Each row is where one point has got to under a steady rotation. How many ticks took it there?
The counts run from 0 to 324.
[ 88 125 159 102 190 126 131 128  73 153 109 142 171 132 103 111 129 116
 126 105 115 134 151 123 101 119  80 153 123 167 142 113  78 102 131  98
 127 104 175 111 153  87 136  97 118 189 127 109 120 130 180 102 128 144
 132 153 180 141 121 111 124 174 151 153 105 127 132 123 104  81 115 116]  159
[ 93 130 143 100 182 115 131 126 137 162 129 169 152 113 135 114 112 143
 160 105  77 144 171 126  71 100 136 133 143  94  98 102 131 123 155  98
  96 128 176 101 163 116 142 104  83 144  95 135  89 115 143 100  69 140
 149 153 175 122 104 111 119 156 152 151 123 114 138 109 160 114 113 124]  320
[130 126 147 168 165 122 142 107  92 155 159 176 126 154 102 135 118  94
 118  95 121 152 140 111 104  96 115 106 149 141  87 105 106 117 144 119
 105  76 138 127  98  84  88 118  93 198 144 130 117 145 136 117 151 140
 136 149 153 146 116 126 118 170 141 164  79 106 121  86 103  90 115 148]  98
[128 130 147 115 173 130 115 101 121 156 157 119 147 108  87 116 107 114
 116 112 119 143 146 112  76 102 114 110 170 107  77  93 101  96 172 111
 112 114 155 126 129 113 136 100  90 179 125 121  92 141  89 124  96 138
 156 159 172 144 104 132 104 159 112 141 100 115 119  82 117  72 132 135]  171
[100 131 145  97 171 117 137 129 115 163 126 122 140 140  97 138 106 114
 123 120 113 154 124 136  76  79 125 113 147 111  99 103 100  91 151  92
 120 110 183 115 114  91 114 103 124 194 121 103  86 142 144 136  98 160
 169 155 164  95 130 153  78 162 121 180 108 114 139  80 135  82 135 122]  95
[115 113 141  93 182  88 133 131 125 178  93 143 150  97 124 153 125 142
 165 102 128 120 147 133  91  99 178 141 128  82 105 102 148 101 136 129
 124 154 177  96 139 121 128 109  82 136 127  90  83 126 120 134 120 177
 145 163 163 101 149 137 104 144 120 184 123 111 153  96 152 134  99 126]  212
[103 149 135 117 196 104 116 121  92 170 143 162 147 102 109  85 130 105
 119 114 142 145 152 141  91  91  90 133 191 122 103 130 113 114 100  90
 107  89 135 134 119 146 144 100 108 152 137 106  90 135 124 127 141 151
 117 155 186 149 147 103 124 183 124 146 112  74 118 111 154  89 101 129]  242
[132 118 168 116 180 122 161 124 109 189 124 180 154 119 124 168  86 152
 179  99  99 142 152 110  89 167 153 162 118 131  92 135 120  97 123 112
  99 123 161 125 145  95 109 123 108 167 115 132 133 123 164  90  82 179
 142 138 148 125 117  97 122 139 168 165 102 123 159 105 123 102 117 100]  128
[ 92 142 115 145 197  71 117 142 105 173  88 148 163  79 101 117 151 116
 141 101 124 144 133 144 101  82 113 119 169 117 130 124 124  81 132 122
 127 137 185 116 127 139 137  99 127 170 129  97  86 115 130 145 132 168
 137 144 177 146 130  89 127 164 146 142 123  72 133 113 143 131  87 143]  76
[125 111 167 119 193  78 154 130  63 190 122 156 150 118 110 140 134 104
 122 105  98 115 155 137 112 133 125 140 154 133 103 119 100  75 115 117
 117 114 189 117 123 118 130  99 117 148 134  82 143 127 135 124 139 151
 112 141 170 131 126  52 118 183 167 146 101 110 117 145 135 115 105 112]  142
[111 129 154 171 172 100 136 141 118 188 126 177 165 119 132 160 130 126
 176 105 101 130 133 121 114 115 164 129 129 103  88 118 124  89 123  97
 134 129 174 118 128  99 101 106  68 164 111 119 126 138 162 112 107 147
 134 128 184 129 114  78 120 160 181 175 105 114 146 127 109 100 101  90]  219
[140 124 159 124 192  82 159 122 117 197 150 177 146  77 108 157 101 128
 161  71 129 161 183 152 115 152 168 136 141 114 107 129 111  70 130 127
 124 114 172 127 148 144 108 104  90 138 124 108 119 121 129 126 132 188
 137 144 152 150 124 123 126 149 142 151 119 104 127  87 148 144 109 150]  138
[111 136 140 140 187  90 125 115 157 183 149 174 136  91 109 131 102 127
 174 103 120 176 156 149 110 100 156 133 142 124  96 102 113 108 142 118
 141 114 188 129 138 125 130  93  80 158  98 133  86 145 141 123  96 143
 148 130 171 115 112 126  98 149 134 181 124 106 131  90 137  84 110 128]  229
[107 131 153 122 200 113 106 125  99 147 128 131 150 110 108 110 127 106
 130 131 128 123 116 128  70 114 101 118 146 119 119 117  94  85 125 125
 130 109 173 134 130  91 133 124  88 189 144 145 116 164 160 123 103 145
 159 126 198 163 123  83 124 147 109 146 104 116 153  96  94  66 127  99]  161
[128 114 149 124 195 113 153 116  94 202 117 190 138  94 112 145 110 117
 148 112 161 122 135 113 116 130 115 151 158 135 113 151 143  94  93 130
 105  95 121 133 120 139 118 108 105 154 144 126 108 123 152 108 124 186
 126 132 173 147 163  54 131 143 131 158  91  92 134 109 109 112  80 114]  134
[113 131 132 107 185 108 137 137 100 170 139 152 166 135 128 157 103 127
 116 109  89 145 153 133  97 129 149 125 109 123 100 105  89  72 172  98
 127 117 193  87 150  76 106 118  87 150 119 115 123 127 159 133 105 159
 165 148 184 110 111 149  95 160 132 178 114 106 123  96 130 119 131 124]  20
[ 92 130 151  79 200  93 122 130  97 183  74 145 140  91 121 130  98 139
 146 120  95 125 145 127  71 136 105 170 169 126 127 140 140 128 118 127
 104 127 175 115 149 128 142 107 117 157 135 128 103 126 156 112  86 158
 135 155 155 138 152  79 122 136 120 139  96 115 168 107 137  97  85 122]  60
[102 132 162 149 184 117 127 140 144 171 144 157 161 119 111 150 128 126
 196 102 121 124 155 125  88 104 170 131 112  98 113 104 117  88 120 123
 144 123 168 114 121  93 122 115  63 169 106 117  97 141 153 102 115 153
 129 130 184 137 132 113 137 151 173 195 110 118 140 114 100 112 103  95]  220
[ 97 124 140 139 196  87 126 116 137 175 130 205 142  86 133 146 113 126
 157 102 111 164 135 148 111 118 158 136 160 111  93 125 122 101 114  96
 130 120 197 137 146 116 128  89  82 144 127 123 119 149 154 136  93 142
 160 148 183 135 106 103 115 137 131 163 117  94 146  98 134  74 124 116]  228
[106 129 165 127 216 132 141 104 135 170 146 151 129  99 108 146 128  92
 146 109 113 141 179 160 101 101 147 132 143 106 111  87  98 105 139 123
 120 106 191 114 127 131 120 117  76 148 112  99  86 126 111 142 130 145
 154 136 143 140 113 121  94 143 142 140 113  91 110  59 145  79  98 143]  305
[152 113 159 169 192  97  98 131 103 161 145 149 135  84 107 148 117 125
 152  94 119 113 135 139  68 144 138 114 167 107 114 116 119  98 135 166
 121 129 181 116 103 102 128 129  91 187 120 116 107 131 123 106 117 159
 147 131 164 185 116  81 152 154 131 147 113 117 149  83 125 128  96 157]  71
[ 90 120 173 115 196 128 158 139  97 133 165 149 147 151  79 109 117  91
 139 106 110 153 199 114  74  81 141 130 159  92  94 118 102 115 120 121
 110  90 149 112 114 131 100 123  98 174 122 131 105 111 149 104  96 116
 103 156 178 131 141  97 123 169 134 147 126 126 126  87 144 113 122 146]  323
[130 114 154 100 177  94 147 111 107 196 113 160 141  84 100 136 108 131
 148 124 168 119 137 112  89 131 117 156 164 123 111 130 165  92 106 139
 105 112 135 141 128 139 142  93  87 162 144 122  93 131 125 116 105 186
 142 151 184 131 161  67 132 136 115 177  99  97 130 108 117 100  88 101]  135
[118 156 150 129 203 142 126 114 122 168 153 115 158 104  91 119 110 101
 131 102 129 154 141 123  79 106 105 104 179 126  86 128  97  91 154  87
 105 114 146 140 121 116 119  98  95 172 133 117  97 130 109 154 101 144
 163 138 166 156 118 116 112 157 129 129  91 117 111  68 109  72 128 134]  170
[128 127 153 137 208  89 116 118 104 148 153 181 167 103  95 114 133 107
 149 111 137 118 188 144 108 120 139 129 112 127 144 116 108  88 133 159
 140  97 166 102 148 130 121 118  68 149 131 119 105 130 141  81 165 163
 108 137 181 165 135 113 143 170 139 187 134 100 133 112 145 143  82 143]  148
[102 121 127  93 173  91 118 108 106 182  88 184 144 105 141 123 110 126
 137 100 128 124 126 124  92 103 110 168 159 128 123 115 136 132 106  99
 123 116 158 122 148 119 157  71  87 158 151 118 107 141 161 109 127 139
 141 158 171 120 151 103 127 170 118 182  92 120 145 117  95  80  90 103]  226
[127 131 127 100 157 120 137 117  98 182 115 189 148 128 139 133 106 144
 159 134 116 112 126  96  68 109 120 144 115 129 113 141 139 121 133 114
  69 118 122 112 140 106 118 122  81 144 120 141  99 117 137  79 113 173
 151 152 169 108 135  99 140 161 139 182  90  85 154 134 130 116  95 100]  118
[129 131 167 129 187 149 148 101 124 181 150 148 160 109 112 153 124 127
 144 131 128 143 143 116 100 139 138 136 128 119  76  93 123  91 170  89
 101 112 166 141 134 103 116  98  78 162  89 122  98 125 107  99  86 159
 156 129 172 119 106 118 100 129 160 156  99  79 123 114 123  84 119 114]  36
[107 124 148 138 180  80 162 101  80 179 115 178 145 132 121 160  87  93
 125 101  79 141 145 114 120 121 136 132 119 142  97 101 111 103 168 133
 108 104 184  86 145 130  77 107  78 137 164 124 147 136 133 129 146 130
 149 148 131 141 133 116 121 156 121 151 100 104 134  94 104 110  97 150]  290
[134  91 173  85 182 114 164 115  88 148 138 172 135 138  75 137 106 128
 145 122 142 106 181 127  83 128 143 164 127 116 122 107 123  94 124 178
 111 104 168 122 114 113 106 146 114 174 117 124  94 140 147  82 123 168
 106 145 162 110 149 100 116 137 106 184 121 102 147  95 156 101  98 145]  131
[115 151 138 114 196 126 136 140  65 153 148 168 151 148 118 104 137 108
 123 114 106 124 160 109  81 114 102 129 137 148 119 152  71  95 128  83
  96  95 120 108 136 104 101 146 113 171 128 117 116 120 162  99 139 140
 111 137 176 164 118 103 142 196 181 143 119 105 127 130 157 103 108 130]  250
[122 132 134 111 163 126 157 118  80 182 119 173 150 130 153 147 121 134
 139 108 110 143 129 103  76 105 126 131 141 114  69 130 121  87 140  59
  61 142 145 122 142 100 111 111 111 142 119  85 116 120 114 137 118 156
 161 170 168  92 108 131 104 162 151 162 115 106 136 116 154  96 127 107]  110
[151 122 128 106 175  92 136 103  77 178 126 159 135 114 102 154  84 133
 113  91 127 142 144 113  77 145 137 124 153 127 104 126 122  81 157 139
  84 124 138 109 132 120  90 118  97 144 171 115 126 119 113 130 133 192
 160 158 153 146 130 139 134 160 105 145  89 122 143  62 128 145 112 156]  272
[137 135 152 102 176 111 141 120 109 174 143  98 156 135  87 160 114 126
 128 124 102 100 139 109  78 114 134 113 103 105  98  95 113  69 173 153
 125 130 183 102 107  93  95 133 101 163 132 103 107 127  98 118 112 173
 159 142 161 130 139  93 110 164 138 164  93 109 145 104 128 119 111 127]  279
[106 153 125  86 173  99 126 104 123 206 140 162 144  93 135 120 118 142
 116 108  90 141 134 138  79 110  89 128 159 123  91 125  91 120 149  86
 105 123 170 125 136 117 161  94 103 150 117 115 102 126 115 115 100 153
 162 151 162 121 113 104 121 185 142 145  89  95 131 112 160  99 110 114]  244
[108 129 159 109 198  95 192 130  80 180 128 187 135 139 118 136  92 110
 129  96 109 144 167 113 100 115 131 169 148 139  88 146 122 122 115 103
  87  94 124 102 128 136  78 116 101 139 155 118 127 110 157 114 127 136
 122 158 132 107 157  91 124 163 135 153  87 119 133 102 123 123 113 135]  124
[100 109 163 136 177 121 177 143  99 179 101 148 155 126  94 158 122 125
 161 113 133 150 140 108  85  99 143 132 139 102  73  99 160  76 138 118
  96 137 171 134 116 114 101 107 114 186 106 111  96 120 123 133 101 179
 132 149 178  99 123  98  98 121 156 154 116  95 144 108 126 114 114 112]  202
[117 117 140  87 188  77 155  97 104 178 106 161 134 120 119 148  87 107
 124 109  83 125 142 127  95 103 141 139 125 119  98  87 121 114 175 146
 113 108 202  82 137 118  95 106  75 134 156 117 123 146 132 129 133 128
 154 157 145  94 138 129 101 152  90 165  93 121 148  79 114 105 118 139]  289
[138 114 148  85 170 100 141 104 114 199 119 168 142  75 114 156  95 156
 142 118 138 125 139 122  83 145 139 167 144 112 106 124 149  89 125 134
 105 132 179 126 138 123 145  94 107 143 129 111 105 128 118 117 100 187
 153 167 156 116 141  92 117 141 110 165 118 111 152 109 136 105 100 113]  136
[128 119 163 126 206 139 128 101  60 145 146 151 142 136  97 128 141  80
 112 140 139 103 171 112  92 123 125 142 142 115 101  98 115 100 123 129
  92  99 152 125 122 131  99 154  80 157 104 109 101 127 125 112 153 144
  95 135 172 135 134 109 110 151 144 140 118  69 131 106 155  95  92 140]  40
[ 89 111 134 122 176  86 132 114 105 172 106 180 144 108 110 124 119 106
 142 109 121 111 145 133 101  91 109 154 141 142 123 107 126 144 107 128
 144  91 149 112 133 115 125  87  78 160 145 118  85 136 165  85 143 137
 132 146 158 131 162  99 123 165 127 187  92  97 143 126 103  88  70 136]  225
[132 118 117 100 174  74 133 111  83 168 123 179 138 133 120 123 111 114
  79 117 109 111 138 137  98  87 105 137 131 131 123  97 105 113 175 127
 106  93 166  71 131 104 119 100  91 133 167 125 116 122 130 115 160 159
 164 167 164 116 125 118 113 182 110 175 102  89 135 119 136 135  95 158]  15
[ 82 123 147 114 210 113 135 136  90 151 100 162 156 108  87 105 132  97
 164 114 144 138 169 101  99 108 105 154 149 124 130 141 139 120  90 141
 110 101 129 112 144 143 105 116  96 170 126 142  84 123 169 105 118 158
  96 141 173 158 163  83 148 139 153 161 113 104 147 110 120 125  80 133]  58
